In the rows, 128 means zero.
A single turn carries every row of the set below to another of its rows. Some are shown first; where does it send the rows asked next?
sikup: [135  95 132 138 144 129  94 109 151 114 139 100 133 122 115 140 136 146
 164 120 131 150 129 136 140 107 131 136 153 140 112 142]
pegim: [123 101 125 138  89 115 100 112 131 128  81 100 122 135 129 146 138 131
 115  75 129 144 145 139 154 110 114 141 156 147 130 128]
dubor: [147  91 132 117  75 131 101 120 104 137 109  90 126 149 121 141 126 142
 180 122 136 138 121 120 156 118 119 119 141 152  87 136]
duta: [143  91 117 126  86 142 123 111 119 135 121 114 145 162 115 125 148 137
 150  93 138 155 119 123 133 106 122 123 151 148 153 143]
Tob: [135  92 148 146 103 123 105 123 133 136 118 117 128 119  94 151 118 124
 160  91 154 134 143 124 145 102  99 142 106 141 129 133]
dafu: [120 108 123 144 102 120  77 143 138 123 125 110 121 140  98 122 135 131
 170  91 139 147 158 108 149 103 130 153 129 162 117 124]
Gobe: [140  84 114 133  84 131  78  92 130 114 125 114 132 150  95 126 118 141
 158 101 122 159 113 137 142 101 118 128 147 163  90 130]
Fus: [128  74 132 131 111  98  88 108 145 126 123 116 146 143  90 161 149 151
 158 118 112 145 142 153 148 112  98 130 165 155 107 139]
sek: [111 119 146 146  95 132 121 116 111 139 110  87 130 110 118 144 154 127
 144  99 127 142 151 134 134  80 111 143 137 127 138 109]
mut: [129 104 129 154  93 150 118  97 146 131 126 110 113 135 115 161 109 147
 180 125 138 137 118 120 144 102 120 105 138 163 111 137]
sekik: [130  99 101 119 103 129  88  97 150 137 100 108 139 152 121 143 138 155
 153 116 115 151 131 152 152 107  91 108 165 149 139 110]
guka: [127 100 130 129  87 117 106 110 144 134  86  91 126 131 101 129 143 135
 199 100  99 141  87 134 128 108 120 138 143 150 127 121]
luga: [101  83 124 151 105 120 113 113 156 119 105  96 114 125  88 149 133 122
 151 125 125 127 141 114 131  97 122 148 114 151 107 114]
losab: [123  87 149 146 100 113 102 123 143 157  83 104 135 131  81 138 130 125
 162 127 107 148 157 126 144 106 130 135 143 151 118  98]
gese: [111 107 121 142  81 121  92 107 110 161 117  99 112 133  98 156 125 125
 182 108 135 142 137 130 149  91  95 129 131 139 111  86]
lazo: [126  94 136 142  94  99 102 117 127 163 121  97 121 131 117 139 133 148
 172 106 119 140  99 136 141 113 115 102 182 148 126 108]
sogu: [123 113 114 146  82 132 119 115 139 139 103  72 104 123  99 132 157 134
 165 121 125 124 134 118 137  91 113 155 168 136 143 135]
pubat: [127 105 121 150  98 118 119  98 117  95 112 109 142 120 101 126 164 151
 160 126 123 146 125 122 154 104 127 125 171 159 119 146]
pase: [135 104 108 139  64 122  88 107 136 141 107 109 118 134  98 172 130 117
 187 104 148 116 140 147 153 117 121 121 127 149 139 124]
mef: [127  91 115 137  90 113 111 114 138 113 141 112 134 133 116 141 140 122
 201 106 144 145  85 137 155 113 120 139 153 147 131 127]
kotad: [138  88 137 142 101 106 110 112 138 137  92  99 125  90  94 153 145 134
 169 122 129 119 128 129 157 105  90 151 151 147 125 102]
gadap: [126  84 125 144  84 104 100 125 125 147 104  93 132 144 118 124 126 112
 144 117 125 140 154 133 139 125  95 129 141 116 128  96]
Turuk: [130  90 126 124  69 122  88 106 128 116 120  83 139 112 139 162 152 118
 155 107 105 160 122 117 145 102 126 147 166 137 130 129]
Rese: [127  97 115 155  92 115  89 101 125 132  91  97 133 133  89 138 144 150
 138  99 141 149 161 103 156 107  96 142 137 147 132  98]
niv: [119  93 109 125  90 110 102 113 116 116 112 124 132 151 103 164 135 133
 160 105 117 130 127  99 127 101 120 118 127 157 141 153]
fis: [104 102 120 138  63 112 109  92 141 102 128 102 152 136 133 123 161 148
 155  93 131 144 149 142 147 111 107 126 137 139 134 126]
duzav: [105 114 125 121 101 133 128 102 144 135 139  96 134 141 116 137 152 147
 187 128 146 155 136 144 150  90 118 135 143 142 128 151]
bebep: [126 104 139 139  98 118  99 119 121 145 104 119 108 115 108 146 154 107
 182 116 108 133 142 137 143 122  94 125 165 145  92 124]
fonuz: [103  87 125 159  73 121 114 141 124 147 109  83 126 126 129 158 136 131
 160 109 139 139 139 130 172 109 107 108 127 138 135 115]
lupo: [123  87 131 126  99 138  98 112 152 107 123 133 146 168  95 144 132 133
 162 113 124 139 150 106 151 118 108 119 149 134 127 115]
zar: [122 107 103 150  89 119 101 105 138 143 138  86 131 161 123 161 159 152
 170 109 148 156 123 155 125 110 116 118 145 149 142 115]
Bet: [135  97 122 127  71 130 109 112 123 120 121 119 142 143 118 164 156 125
 166 125 104 144 120 155 134  90 121 128 179 159 124 104]
Podo: [129  86 137 119  90 107 119  94 148 134 134  81 142 116 103 136 152 143
 154 110 115 137 135 138 125 103 138 157 168 163 120 120]
lotu: [110  99 116 147  80 114 114 100 143 147 117  81 121  86 111 137 136 120
 158 118 132 147 143 119 144 103 118 126 115 150 138 137]
takep: [137 126 133 151  77 101 107 117 130  91  98 104 144 155 120 132 144 138
 163 124 130 159 138 120 130 122 121 148 147 149 126 121]

Tob goes to kotad
mut goes to Podo
pase goes to sogu
Where do these go?
guka goes to takep
zar goes to duzav
luga goes to losab
Gobe goes to Bet

A single turn carries every row of the set below to another of its rows. Some are shown first; where does it send the rows asked next?
rap: [141 158 127 113 144 133 156 140 142 106  97 129 140 132 119 104 162 152
 129 140 132 127 103 106 113  86 131  98 162  94 136 121 120]
munag: [112 160 126  96 149 153 100 146 115 130  98  99 122 141 146 132 169 155
 137 147 126 139 139 133 119 112 126 122 158  72 125 146 120]
bobi: [114 159 126  97 148 155 101 142 118 131  97 102 120 143 142 129 169 160
 134 147 127 137 140 132 122 112 128 121 162  71 120 145 116]
zupu: [142 117 112 104 141 142 122 130 128 111 128  97 158 155 132 122 126 146
 146 156 116 124 118 145 114 133 114 117 123 108 109 180  93]
ziz: [156 119  92  99 147 132 122 138 112 125 125 108 135 156 105 112 113 156
 135 144 132 112 107 158 143 107 120 100 158  73 134 155 130]
rebit: [130 165 126 128 150 147 116 151 132 120  95 115 114 129 132 105 174 157
 143 138 126 134 106 121 107  90 139 111 167  90 142 128 125]
Morev: [149 118 106 104 133 138 132 144 129 103 131 106 164 157 125 121 128 141
 146 151 118 127 108 144 117 123 113 115 121 110 115 176  90]
fadug: [136 168 128 112 152 160 110 133 129 129  90 104 116 131 126 100 163 157
 142 128 135 135 108 114 113  92 150 118 163  91 117 126 113]
fatim: [166 128 103 111 134 139 165 144 125 104 127 116 168 141 112 106 125 132
 146 135 121 143  92 137 115  93 120 112 132 105 131 152 114]
ludu: [129 149 128 102 148 116 110 111 117 119 127  91 119 162 110 105 104 157
 152 131 113 112 111 135 110 117 120  98 138  83 132 146 130]
Lapet: [150 117 105 105 132 139 133 140 132 104 129 107 163 158 122 119 127 145
 144 151 119 125 109 144 120 123 115 114 123 109 111 176  87]
Fon: [142 115 110 111 139 138 125 133 135 109 128 105 152 158 129 118 132 153
 142 160 113 120 118 147 117 134 112 113 131 103 111 181  90]
bogu: [129 147 126 108 146 112 113 115 122 116 126  99 115 165 109 102 109 162
 149 136 111 109 111 137 110 116 117  95 144  80 137 146 128]
Bezep: [118 150 121 107 160 150  99 133 118 131 102 104 109 146 141 129 170 158
 137 160 121 142 137 132 131 114 125 117 162  75 125 146 116]
nisus: [150 162 127 100 148 149 153 119 130 125 104 109 140 117 112  92 142 141
 145 127 143 144 107 111 132  86 145 123 147 104 117 129 109]
zoso: [139 115 111 110 140 136 125 140 130 107 131 102 157 155 135 124 131 145
 146 160 112 123 117 148 111 133 108 114 125 107 120 181  98]
pidi: [130 172 129 112 156 156 110 148 117 125  95  98 123 124 139 111 162 142
 151 128 131 141 106 118 102  90 143 120 152  98 136 128 131]
Fonen: [118 153 122 100 162 154  95 131 112 134 103  96 113 144 143 131 165 153
 140 155 124 144 137 130 130 115 127 120 156  79 122 145 118]
feg: [169 130 104 104 134 144 162 132 125 110 124 112 167 143 106 102 120 135
 144 131 126 143  94 133 119  93 126 114 131 105 117 151 106]
gos: [149 116 105 109 132 136 133 144 132 102 130 110 162 158 124 119 129 145
 144 154 118 125 109 145 118 123 113 112 124 108 116 176  89]
nipi: [153 121  92  96 149 131 120 148 104 124 129 103 140 150 114 119 112 145
 140 142 130 117 104 160 136 105 116 101 151  78 145 155 140]
Gonim: [137 165 130  98 150 137 149 145 123 108 101 111 153 122 131 117 152 131
 143 130 134 136 102 105 102  85 130 106 143 104 141 122 136]
kub: [115 152 122 105 161 148  98 138 112 130 105 101 113 143 146 134 170 152
 141 159 120 145 136 133 126 114 122 118 158  79 131 146 123]
Bebo: [168 127 102 114 131 138 166 137 133 105 125 122 163 145 104  99 127 142
 140 138 122 139  93 136 121  94 123 109 139 101 123 151 106]
godod: [127 149 127 106 148 112 112 119 116 115 129  94 119 161 115 107 108 155
 153 134 109 112 110 138 106 115 116  97 138  83 143 147 136]
Deti: [145 154 123 125 142 133 162 139 142 112 108 131 132 119 116  91 159 150
 140 142 132 138 103 120 131  84 133 113 160  98 141 130 115]
Reva: [112 157 125 100 147 151 102 148 119 129  98 104 119 143 145 130 173 160
 134 150 124 137 139 134 120 112 125 119 162  70 126 146 119]
kuge: [156 123  94  88 150 138 118 135 102 130 125  96 141 153 108 116 105 147
 139 136 135 119 106 156 140 106 123 105 149  78 129 155 133]
luv: [141 161 126 109 149 138 155 144 121 115 111 110 146 109 130 105 149 126
 154 132 134 148 102 118 119  82 131 121 140 110 147 130 131]
zateg: [145 165 132  91 149 148 148 121 132 116  95 110 148 130 115 105 146 145
 134 126 142 132 105  98 115  88 142 108 151  99 112 120 114]

nipi goes to ziz
Gonim goes to rap
nisus goes to luv
Where do these go?
bogu goes to ludu
Reva goes to bobi
Lapet goes to Morev
kub goes to Bezep
fatim goes to Bebo
rebit goes to fadug
zupu goes to zoso

A single turn carries every row of the set below to another of its rows. Some are shown first; where does it send the rows asked next?
Nikor: [102 144  86  91  99 123 144 125 151 124 128 128 147 142 144  99  99 129
 117 136 111 146 152 119  95 108 117 124]
kufa: [147 133 117 116 141 107 136 130 165 137 119 122 112 141 143 111 121 151
 115 107 136 132 145 131  94 134 115 110]
neda: [104 145 102 127 105 104 139 104 109 105 141 134 119 152 145 110 114 120
 118 137 116 159 154 103 108 129 144 115]
tor: [157 141 118 121 118 120 115 105 153 106  98 148 111 142 116 109 109 137
 112 115 151 137 158 149  93 143 107 121]
dudo: [107 149  96  96  88 126 139 106 152 108 110 139 132 160 131  80 105 125
 125 144 119 132 180 114 103 103 126 124]
raban: [101 150  88  86 112 119 133 105 152 131 143 123 148 149 142 111 110 130
 106 134 108 140 150 124 105 114 123 131]
Vufav: [147 117 121 115 138  77 157 129 146  91 111 129 117 142 135 118 121 135
 123 119 126 151 157 118 119 133 133 121]
Bisu: [141 101 114 125 126  92 142 122 140  95 119 122 109 134 113 120 128 124
 133 126 121 141 158 116 135 131 129 124]
Bunav: [158 108 122 101 145  83 142 107 139 104 122 140 125 139 131 110 131 128
 116 135 138 148 146 120 128 120 140 120]
Sipet: [121 169 110 112  85 115 139  88 116 106 122 135 117 155 116  87 109 136
 115 141 143 152 159 112 103 124 119 114]
pirum: [110 163  83 104 105 118 145  97 132 116 124 123 131 139 124 110 120 115
 101 138 106 119 140 124  81 119 139  94]
Megap: [120 123 112 141 122  90 130 102 142 120 112 142 111 147 117 110 146 106
 135 117 140 109 129 141 107 120 136 121]
val: [130 124 114  88 126 100 134 104 149 109 110 147 115 168 142 115 112 130
 130 113 135 106 126 143 117 126 128 160]
sasof: [162 134 118 101 127 112 109  96 144 113 109 155 120 134 114 103 104 121
 105 137 159 122 143 144 107 139 117 122]
gaf: [114 163 113 110  91 118 141 100 134 100 121 133 132 143 130  80  99 133
 122 139 129 158 156 103  87 115 119 109]
Gutut: [139 123 119 106 134 120 128 124 157 132 130 107 104 139 139 110 117 152
 127 102 127 121 130 120 113 137 123 125]
Velo: [ 99 139 101 122 101 116 135 106 130  95 128 140 128 148 148  98 106 114
 125 136 104 155 159 106  93 118 145 112]
suba: [108 150  92  89  90 119 140 105 138 117 120 136 124 173 133  91 110 132
 120 142 129 127 179 116 125 112 127 143]
pupe: [107 153  79  89  99 121 146 123 136 143 135 121 133 148 140 110 106 138
 107 133 123 135 143 126 104 119 113 126]
Zit: [101 141 103 118 112 105 131  85 130 102 140 138 127 155 136 107 122 113
 116 140 100 152 165 114 104 121 151 108]
Mup: [135 139 117 113 137  97 141 113 149 142 122 133 110 151 142 114 124 134
 126 113 140 102 112 130  92 128 121 121]
dagi: [135 117 114  73 133  97 129 106 153 101 108 135 114 150 134  95 115 125
 119 118 135 108 135 140 131 125 155 137]
deg: [136 129 106 139 115 124 123 117 148 113 107 112 106 127 104 110 139 117
 125 113 138 102 140 127 110 129 133 113]
bala: [112 158  97  81  96 114 140  86 150 113 116 137 127 167 120  88 110 129
 112 148 115 120 179 122 110 112 129 121]
Raza: [110 149  81 110  95 133 146 112 135 112 113 134 128 140 137 100 111 118
 113 136 104 133 147 124  74 112 136  97]
bafa: [126 129 112  93 123  99 137 125 161  85  94 126 114 153 135 105 112 128
 124 104 132 110 152 135 124 132 146 149]
Tetif: [106 148  72 116  94 128 145 108 118 119 120 129 115 151 134 111 127 115
 108 132 111 123 144 131  92 119 147 105]
Papom: [169 125 116 113 116 126 126 103 138  99 110 136 111 134 107 119 108 142
 117 126 142 142 148 132 109 141  99 127]
Buli: [145 120 124 125 130  71 153 107 131 103 118 145 126 147 120 122 132 121
 132 134 144 140 135 120 118 120 117 133]
gizod: [125 132 101 138 114 111 120 119 154  95  93 129 117 133 111 111 134 106
 119 107 141 114 148 150 105 131 141 122]
Dez: [130 123 108 118 124  95 117 106 145 108 107 136 117 125 105  98 132  99
 116 126 147 107 135 145 117 126 150 110]
lopaz: [156 130 118 106 117  98 135  91 138 112 102 165 110 159 112 113 110 129
 124 135 148 121 144 147 103 132 101 134]
gil: [153 130 119 106 149 108 121 114 155 143 130 130 122 134 142 107 126 133
 108 123 147 120 128 124 103 127 130 111]
Gilig: [141 122 111  91 117 123 125 113 150  90 100 129  97 153 125 110 102 132
 126 115 125  99 151 130 126 141 135 146]
favu: [120 172 116 103 101 108 135  83 131 100 133 130 142 144 118  96 105 130
 110 143 132 155 154 106  99 123 118 117]

Sipet goes to pupe
val goes to Megap
Raza goes to gaf
Where do these go?
Bunav goes to dagi
deg goes to Papom
bala goes to pirum
tor goes to kufa

A single turn carries every row of the set below to another of its rows. Some are shown first; where does it send the rows asked next?
Ruke: [153 127 140 139 152 138 132 124 140 145 132 148 129 106 112 164 133 122
 122 147 131 131 108 121 124 116 115 123 148 135]
zasa: [143 147 146 124 134 116 136 132 140  95  93 142 127 103 130 146 134 118
 135 129 152 145 133 132 125  86 115 111 143 121]
zep: [148 145 152 141 158 137 126 124 146 106 117 142 129 121 117 144 141 122
 122 127 152 146 135 118 126  94 121 114 155 128]
viroz: [136  99 169 145 130 109 135 111 139 109 107 146 124 125 118 130 113 112
 126 138 146 138 137 114 108  88 120 113 137 128]
puf: [119  97 137 118 116 110 113 127 127 115 116 121 130 120 144 125 139 144
 152 133 124 139 115 127 160 139 139 153 147 120]
Kefa: [129 125 156 120 123 118 132 117 148 105  93 154 122 114 117 129 120  99
 137 135 138 143 135 119 125  86 138 115 135 108]
dodan: [134  92 133 138  90 117 137 126 135 121 128 108 124 147 137 126 127 143
 120 140 140 126 124 150 133 127 113 139 126 106]
vebo: [118 103 152 143 124 120 110 125 134 140 108 137 144 117 150 139 149 145
 144 141 133 132 129 110 130 139 145 163 135 143]
Kure: [105 111 133 130 132 115 134 121 140 117 121 146 155 111 171 143 145 141
 117 142 137 146 134 119 125 138 129 149 112 155]
zev: [116 118 129 119 139 138 129 113 149 117 141 139 163 132 155 124 141 147
 117 140 141 153 137 135 150 120 143 142 104 123]
Moluz: [147 143 131 120 137 132 136 131 133 128 119 146 133  85 130 168 127 122
 121 152 140 142 119 136 123 109 108 114 126 133]
zel: [133 129 140 161 112 139 114 141 144 137 119 127 130 120 143 151 155 141
 111 143 139 134 134 117 113 148 123 157 129 130]
Tigi: [133 102 135 124 122 118 123 121 130 112 129 113 151 133 150 121 137 164
 143 137 149 142 127 154 155 112 126 141 121 117]
mevam: [149  98 152 138 126 115 129 119 143 125 124 145 127 104 113 129 111 123
 134 161 130 135 107 139 123  94 107 117 114 108]
Pemam: [102 120 143 142 136 110 112 130 142 132 104 119 131 116 132 151 138 128
 135 142 155 122 164 106 113 128 114 162 141 134]
Zivod: [103 111 130 122 134 110 114 125 141 122 113 110 118 133 116 135 131 122
 145 131 141 120 150 113 146 131 123 157 162 111]
topaf: [145  97 142 136 142 114 135 119 140 124 135 147 118 108 112 141 119 115
 124 150 116 132  94 122 132 119 106 118 146 125]
nalaz: [ 87 129 126 128 145 109 127 125 159 106 117 133 140 113 146 139 136 120
 114 145 148 139 165 110 120 128 109 151 115 129]
Mep: [102 124 127 130 149 122 129 117 169 112 131 125 148 141 130 121 136 131
 123 143 157 132 162 131 134 102 114 148 109 104]
zun: [133 113 153 138 154 117 134 115 140  95 127 146 119 122 119 137 124 110
 109 130 139 150 129 106 123 108 112 108 157 137]
Fuz: [124 121 124 131 102 140 138 124 164 124 127 134 139 143 140 121 139 131
 111 143 134 136 132 146 135 118 134 144  99  93]
voda: [140 131 139 115 127 134 127 125 146 125 120 152 132  89 118 140 114 113
 127 160 130 148 119 138 132  98 125 114 107 103]
puvut: [111 107 124 123 134  99 132 122 146 104 123 102 131 141 128 126 129 139
 140 134 155 121 148 143 144 108  98 144 139 106]
penu: [124 105 132 138 102 128 117 133 134 125 130 117 112 133 130 136 135 127
 114 135 122 136 122 117 139 160 127 149 152 116]
fip: [117 138 117 136 107 126 139 139 157 109 118 139 137 113 162 142 152 131
 100 145 135 144 131 134 121 140 113 145 105 122]

topaf goes to Moluz
Zivod goes to nalaz
zun goes to zasa
Where do these go?
Tigi goes to vebo
fip goes to dodan

A single turn carries every row of the set below to another of its rows. Some are shown first; where does it send the rows asked next?
podu: [118 131 115 123 146 118 146 154 140 116 126 142 143 106]
Zepa: [109 127 134 108 123 137 135 149 165 154 124 129 141 142]
punu: [111 123 109 112 105 133 118 152 115 130 119 139 143  94]
rola: [119 122 123 116 111 131 134 141 157 155 112 121 140  93]
nuzo: [116 133 127  96 132 139 115 125 157 136 129 120 169 130]
vuvum: [120 122 136 116 130 125 124 151 144 171 144 129 139 124]
Seko: [138 130 155  93 120 129 114 146 133 130 126  95 150 102]
kubag: [142 121 121 114 108 130 136 143 148 148 157 111 163 104]
Gipuf: [132 132 142 112 107 151 106 175 133 119 121 114 128 118]
puvo: [123 130 128 133 127 143 168 141 120 123 140 114 144 119]
Kisen: [122 121 151 114 100 154 134 165 118 146 133 125 145 136]
Tati: [152 134 149 121 122 122 133 127 156 135 142 122 123 122]
zoduk: [125 117 146 108 114 128  96 166 113 120 128 118 143 114]
ledur: [124 142 142 131 102 156 143 130 143 121 127 119 131 142]
kagod: [137 143 129 103 112 127  93 140 134 120 112 113 131 108]
Zafak: [156 136 113 112 109 129 130 126 137 108 150 129 144 133]
fosad: [120 117 128 112 118  96 116 144 126 110 129 142 142 113]
Tagir: [133 138 135 126 128 171 136 134 139 133 142 136 140 135]
Mir: [127 135 113 108 137 140 146 160 108 138 141 107 144 107]
Vuti: [121 139 137 120 131 153 128 160 116 136 144 111 170 125]
pido: [143 111 128 118 104 119 151 162 143 135 109 122 139 104]
Lemo: [144 123 127 118 103 118 118 142 155 116 147 140 147 145]
lol: [142 128 110 110 127 131 127 154 166 146 127 129 143  99]
Keru: [132 125 131 113  93 119 118 154 133 114 100 110 125 124]
guz: [113 126 120 115 124 122 140 146 127 133 105 139 160 149]
Zopi: [112 126 135  95 152 111 131 132 133 131 119 121 152 122]
musim: [100 121 148 105 124 138 111 123 133 133 130 113 125 132]
difub: [127 125 122 116 134 136 116 145 143  92 146 128 144 140]
mavo: [132 139 137 131 112 136 118 129 146 103 148 101 149 126]
bem: [116 117 164  97 111 124 133 138 137 134 118 108 128 130]
Zevuf: [141 107 130 126 113 126 134 144 145 126 134 123 145  82]
duba: [116 132 118 136 116 158 138 140 109 120 134 117 147 107]
Rok: [127 143 107  97 118 137 134 131 110 105 122 135 138 118]
Kon: [124 121 109 114 111 139 161 164 115 137 121 119 146 126]
pipo: [138 115 149 103 104 156 127 147 113 139 148 116 129 116]
Vur: [131 124 120 112 112 132 133 144 149  97 113 130 139 151]
nopu: [119 131 136  83 128 121 132 131 113 135 123 124 153 144]
Kape: [151 129 137 113  97 124 150 146 151 147 144 119 131 133]
Gan: [152 138 113 104 122 131 130 168 135 109 131 139 131 106]
Fomo: [121 129 117 110 132 125 125 124 123 141 129 146 172 128]

nuzo goes to Seko
puvo goes to Lemo
Where do these go?
Zafak goes to lol
musim goes to pipo
Zepa goes to bem
difub goes to Zevuf
podu goes to fosad
pido goes to guz

